Rotation paths and how fast each direction turns (degrees per step)
Each turn is a multiple of 5 degrees from 10 to 175, or 0.
Each row of a path follows its step; steps can be skipped.
Rotation 1:
step 2: [-13  31  -1   8  -1  -5   0  -4  11  -3  -1   7 -36  -6 -34   5   0   0
   0   6  -9   5 -21   6  14  29  -3  15  15  -4  -4 -33 -28  28  -9  -2
 -11  -8   1 -17  18 -10   8   8  12 -13  -4  16 -15  13   4  -7   2   6
  20  -5   4 -17   2  -8   6   0  -4 -16 -15  -2   0 -22 -24  -9   6 -18
 -11]
step 6: [ 13  31  -5 -14 -13  17  -4 -11   6 -11   6  14  -1 -11 -33   0 -20  21
   6 -24  11  -6  20  10  -3   2  23  15   8   0  13 -15   5  21   8  -5
 -21  17 -27 -13  -1   9  21 -18   0  -2  -2  -6 -16   7 -22  -5   4 -17
  17  -6  32   2   1   3  12  20  12  -3  23   3   8  -2   4  12  -5   2
  -1]
step 11: [  5  -4 -30   8  -8  19  15   9   8 -17 -13  -9 -13  -7  14  20 -13 -13
  17  25  -8  -4 -29 -18   7  -1   7   6  -5   3 -11 -20 -10   7   9  11
 -18  -6   9  15   0   3  17  -6 -15  28 -11  -3  19  -2 -13  22  24  -4
   0   6   5  16  25   2 -16   8  -5   7  17 -21  29 -12 -12   6   4  -2
  12]
step 12: [-14   5   0  10   8  -3  20  11  -4 -15  -4   3  17  -8  -8 -12  -1   6
  19 -32 -14 -25 -13 -13  15  26  -4 -22 -12 -24   2 -13  -5  10  11 -13
  -6  -2   1  16  13   8   3  18  -3  -4   5   2 -11   3 -10 -15  11 -24
   9  27  -4 -27  -3  29   1   4  16  -9 -17 -11 -21 -28  -3   6   5  -6
 -20]
step 13: [-10  -6  12  15   2  29  21 -15 -10 -34 -16  -6  -5  -9  -4   5   0  -2
  20 -11 -18   7  -5  30 -13 -13   4  23  -7 -12  -6 -11  -3  -8   6  13
   0   8 -11  -1  -3   5  21 -12 -11 -15   5 -12   2   0   9  12 -10   4
   6  -3   9  30  -5  -7  31  20  17  24 -28 -11   9  -6  -6  22  -8   0
  12]
step 17: [ 12 -14  -8 -19  47   8  10  23 -21 -25 -33  11  -9   8 -12 -15 -10  11
  16   3   7  14 -16   0 -12  19  14  14  15  26   8  -5 -10   1  -9  -1
 -14  -2   3  17  -3 -14  -2  12   9 -19  15  -6  17   1 -10 -10   6  17
   8 -23   7   1   4   4   5   8 -14  15 -22  -1  -2   8   5  17   0   1
  -4]
step 19: [  6 -13  -9 -10  16 -21 -11   8  14 -21  -4 -15  -3  -1 -15  -3  -4  -3
   1   8  -2 -17  -8  -3  17   8 -20  -3   4 -19   8 -26   7 -17  20  12
 -13   4   5  19  27 -21   4  -1  -8 -18   4  -5 -21 -12  -6  16  23   5
  -6  -3 -22  -8  11   3  14  35 -27  -5 -19 -17  -4  -1 -16  -9 -30  -5
   6]
step 20: [ 20  -5  18   1  11  -4  19  -8 -13 -18  14   5 -16 -14  26  12   3 -14
   3  23  -7 -17 -23 -11   9  18   1   5  -1  -5   8 -17  -8  -1 -14   6
  43  -4 -12 -22   1   7   1 -14 -20  -2  13   7   1   6  -7 -10  -4 -19
  19  -4   0  18 -32  16 -10  13  15  -3 -26   5  -8  -4  -8  10  -1 -19
  -5]
step 21: [ 15  14 -33  20   6  39  11  19   8 -33  -6  -8 -17   9  -5  -1   2  11
  -3  -7  -1  -9  -3 -11  -2   0   2  29   9   5  -8   2 -11  -5   2   7
 -15 -14 -18  13   6  -3  -1  -8  11 -14  -6   9 -16   1   4  23   8  -9
  -3   9 -20  15  -2  25 -16  13 -10  11 -14  26   6   1  22 -19  -8  21
  -9]
Speeds:
[ 1 -1  2  3 -6 -4 -1  0  2  1 -5 -5  7  2 -4  0 -1 -2 -5 -3  1 -1 -1  7
 -6  3  0  2 -5 -1  7 -3 -4 -1  3 -1  1 -2  0  3 -2  4  3 -2  5 -3 -3  0
  3 -2 -4  2 -4 -1 -2 -1 -8  1  0  3 -1  5  4  0  3  1 -4  2 -1 -3 -1  3
 -1] => 120
[-8  0  2  3 -1 -3 -1 -3  1  1 -1 -1  0  4 -6 -1  5 -3 -1 -3 -6 -1  2  4
 -1  0 -3 -1  2  0  0  0  6 -2 -5  0 -1  0  2 -4  2  2  5 -6 -1  1  6  4
  2  3 -5  1  7  5  2  0 -2 -1  0 -3  0  2 -1 -3 -8 -4  2 -2  4  3 -3 -5
 -3] => 65
[ 0  0 -6  4  1 -6 -3  0 -1  0  6  0  0  4  4  3 -4  2  0 -3  3  0  0 -1
  6  5  3  3  5  5  0  3 -3 -1 -3  2 -1 -3  0 -3  1  3 -3 -6 -4 -7  5  2
 -2 -1 -2  5 -5 -3  2 -3  2 -5  3 -4 -1  4  3  2 -1  2 -1  1  0 -5 -4 -1
  3] => 20
[-2  1  3 -2  3 -2  2  4 -2 -1  1  3 -2  2  4 -7 -4 -3 -2  4 -7 -1  0  5
 -3 -2  3  3  2 -1  2  0 -1 -1  5 -2  0 -6 -5  4  3  0 -2 -4  1 -2  0 -1
  5  0  4  3 -1 -2  4  0  0 -4  0 -4  6 -1 -5 -7  5  2 -1 -6  3 -1  2 -4
  2] => 25
[-4 -5 -1 -4  2 -1 -1 -1 -1 -4  3  2 -1  3  0  5 -5 -1 -5  1 -1  0  1 -2
  0 -4  4  3  6  1  0  2 -7 -6  0 -7  4  4  3  6  2  0  2  2  2  2 -2  3
  1 -1  0  1 -1  2  3 -2 -2  4  1 -1 -7 -2  6 -4 -2  1  3 -2  2  6  0  2
 -4] => 110
[ -4   2  -3   0  -5  -1   1   3   1   1   1   0  -5   2  -1  -2   0  -5
   7   0   3   4   3  -1   4  -3   1  -7   2 -12   2  -2  -1   3  -2   0
  -3  -3   3   0   4  -4   2  -2   1  -2  -1   0   1   4  -2   1  -7   3
   1  -1  -2  -2   5   6  -2  -1   0  -2   0   3   0  -3   3  -1   0   6
  -1] => 110
[-2 -1 -2  0 -1  1 -2  3 -1 -4  1 -5  3  4  1 -5 -3  7  8  3  7 -1 -2  1
 -3 -2  2 -1 -7  0 -6 -3  0  0  0  4  0  0 -6  4  3 -1 -1  2 -2  0  3  0
  5  2 -6  2  2 -2  3  0 -2 -1 -2 -1  1  0  7 -5 -5 -2  2 -1 -2  4 -1  1
  3] => 10
Rotation 2:
step 3: [ -5  -6  -2   3   9  -7  24  17   8 -11  -5  -1 -11  -8  -7  30 -12  10
  -9 -12  33 -14 -28 -23  10  -7  -9   6  26  14  -5   4  10 -23  31   1
 -15  -9 -13   4  17  12  26 -11   7 -17  -1   3  -7 -12  -2  -6   7   6
  19  11 -17  -2 -11   8   3 -16  19  -5  21   7  16   4 -13  22  23 -19
 -12]
step 5: [ -9 -12   5 -11  -3   8   4  -3   3 -13 -15 -15  -6 -13  -1   3  20   7
   6   0   7   5 -14 -23  17  29  26   4  -1   8  -8 -10  32 -15  -1  33
  -8  -7  -7   1  23  22  16   4   8   6 -12 -12   2 -18 -27  -5  -2   4
   9  22   4  31  10  -4   1   3  20 -12   7  27  -7  19  24  18 -10 -18
 -12]
step 6: [ 20  -6  -2   8   7   6  -6  39  18   5 -17  27   4 -11  -1  -7   6   6
 -10   7  28 -10 -38 -11  14   7  12  13  22  11 -10  14  11  -1  -9 -20
   2  -5  -9   9   6  21  -6 -14   5 -11  -9 -15  15 -10   7 -13  18   4
 -14 -33   9  -8 -11  16 -10   7 -16  -9  -9  -3 -10  16   5  27  14  -6
 -17]
step 8: [ 17 -15 -15   1  -3  15   8   5  -8  -9 -26  15 -16   2   1   5 -11 -18
  -5  -5  16   9 -12 -36  -4   8  10  23  12   1   7   4  13 -18  36   4
  -1   3  38 -26   7  37   1  16   3 -24   5  -2   9  -3  13 -17  -3  16
  -1 -10  -2  19  10  -3 -10  -2   2 -10  -3   8   2  25  14   9  16   4
  -4]
step 10: [ -4  14  -9 -25   8  -1  10   3 -21   7 -22 -22  -6   5   6  16   2   9
   3 -28  -4  -2   7 -14  -5  22  23   4  21   7  10  -8  13 -18  15   3
  14 -11  15  -9 -22   7  -3  -7 -11 -19  -9  -7   7  11  -3  -9   7  20
   7  21   1  15  -1   5   0 -11  16 -10 -11   4  -9 -27  14  42  21 -28
 -19]
step 11: [-13  -8  12  36  21   9   8   7 -13  -3  -6  11   6  -4  34   5   0  14
 -19  12  36  12 -30 -24  26  -2  20  13   0  11   7   6   7 -38   5   0
   4 -11  14  10   7  13  18 -25  12 -20   1   6 -19   1  -3  -2 -18  -6
  -9  -4 -10  -9   1   4   5 -12  -2 -10  -5   7  13  -4   9   8  15  -3
   3]
step 12: [ -1  -1 -10   1  -9 -18  -7   2  -4  -4 -25   6 -10  19   4  16  22  -2
   5   3  14  -9   8   3  -7  37  -3 -20  28   0 -12  11  33  -6 -10  18
   9   0 -15   8   8  10  14  -5  34 -10  -8 -16  -5   3 -20  13  -2 -10
  -5  -4  11   1  19  14   1 -20  14  -8  -4 -17  -7  -8 -22  43  16  -6
  -1]
step 17: [  6  -3   2  -8  12  -8 -24  15 -29  24 -10   2 -32  -1  15   6   9  11
   2   0  14  -2 -18 -12   1  10  11   9  10  32  17 -15   8   0 -11  26
   3   1   6   7  -3  15 -12 -15   9 -29  -7 -24  11 -13   0   8  26   8
  11 -24   3 -12   7 -13 -13  -8  -7  -2   4 -14  -3   8 -12  24  19  18
 -27]
step 20: [ 27  -9  -3   7   8   1  -3  -9  -6  -6  -9  -4 -30  -7   4  26  10  13
   3  -9  22 -11  -5 -10 -10   0  36 -12  23  29  -2  14  16 -11 -14  17
 -28 -22 -10 -19  20  12   4 -15  24  11 -13  -7  -6   4   2  23  -5 -11
  -4 -18 -10  15  13  -1  10  -3   2   6  19   2  -5 -20  -9  24   8  -7
  13]
Speeds:
[-2 -2  0  4 -3 -3  2 -3 -2 -1  0 -1  0 -2  1  1 -5  3 -2  2  0  3 -1  3
  2 -6  2 -4  3 -1 -3 -3  0 -3  4  2  5  5 -2  0 -4  0 -2 -4  0 -2 -5  4
  3  2  6 -7  2  1 -1  2  3 -4  1  8  6 -1  3 -1  0 -2  6  2  1 -5  6 -4
  2] => 95
[  0  -2  -1   1   1   2  -5   1   3   3   0   2  -3   1   0  -1   4  -1
  -6   8   6   0  -2   2   6  -3  -4   5   1  -2   0   4  -4   1  -2 -10
   3   1  -1  -1  -1   1   1   3  -4  -6   0  -4  -5   1   0  -4  -3   2
  -5   0  -1   0  -2  -2   1   0   1  -5  -1   2   2  -3  -1  -4  -2  -5
   6] => 145
[ -3  -1  -1   2   5  -1  -2   0   1  -3   4   4   3  -7   0  -2   2  -2
  -3   5   2  -2   2  -2   4  -4   3   1   3  -2   3 -12  -2  -2  -2   3
   3  -1   2   1  -6   3   1  -4   0   1  -3   2  -4  -2   1   6   2   3
   2   4   3   1  -1  -6  -3   1  -6  -2   2   0   1   0  -4  -2  -3   5
  -2] => 170
[ 0  1  3  1 -3 -6  1  6  3 -3 -5 -2 -3 -3 -1  2 -1 -1 -3 -3 -1 -4  1  2
  1  4 -3 -2 -1 -5 -2 -1 -2 -9  2 -3  3 -3 -1  1  3 -1 -2  4  0  5  1  5
 -5 -5  4 -3  7 -4  0  0 -2  0 -1 -4 -1 -2 -2 -2 -2  4 -3  4  3 -4 -2 -3
 -5] => 10
[ 1 -2  0 -4 -1  1 -1 -4 -5  3 -2 -1  1 -1 -1  0 -4  3 -3  0 -1 -6 -1  3
  5 -2 -5 -2  0  2 -2 -1  0 -1  1  4  1  0  5  4  2  0  0 -3 -6 -5  5  0
 -1 -2  2  5 -6  2  2  6  0 -6 -6 -5 -3 -2  5  1  0  3 -8  1  0  0  6 -1
 -2] => 55
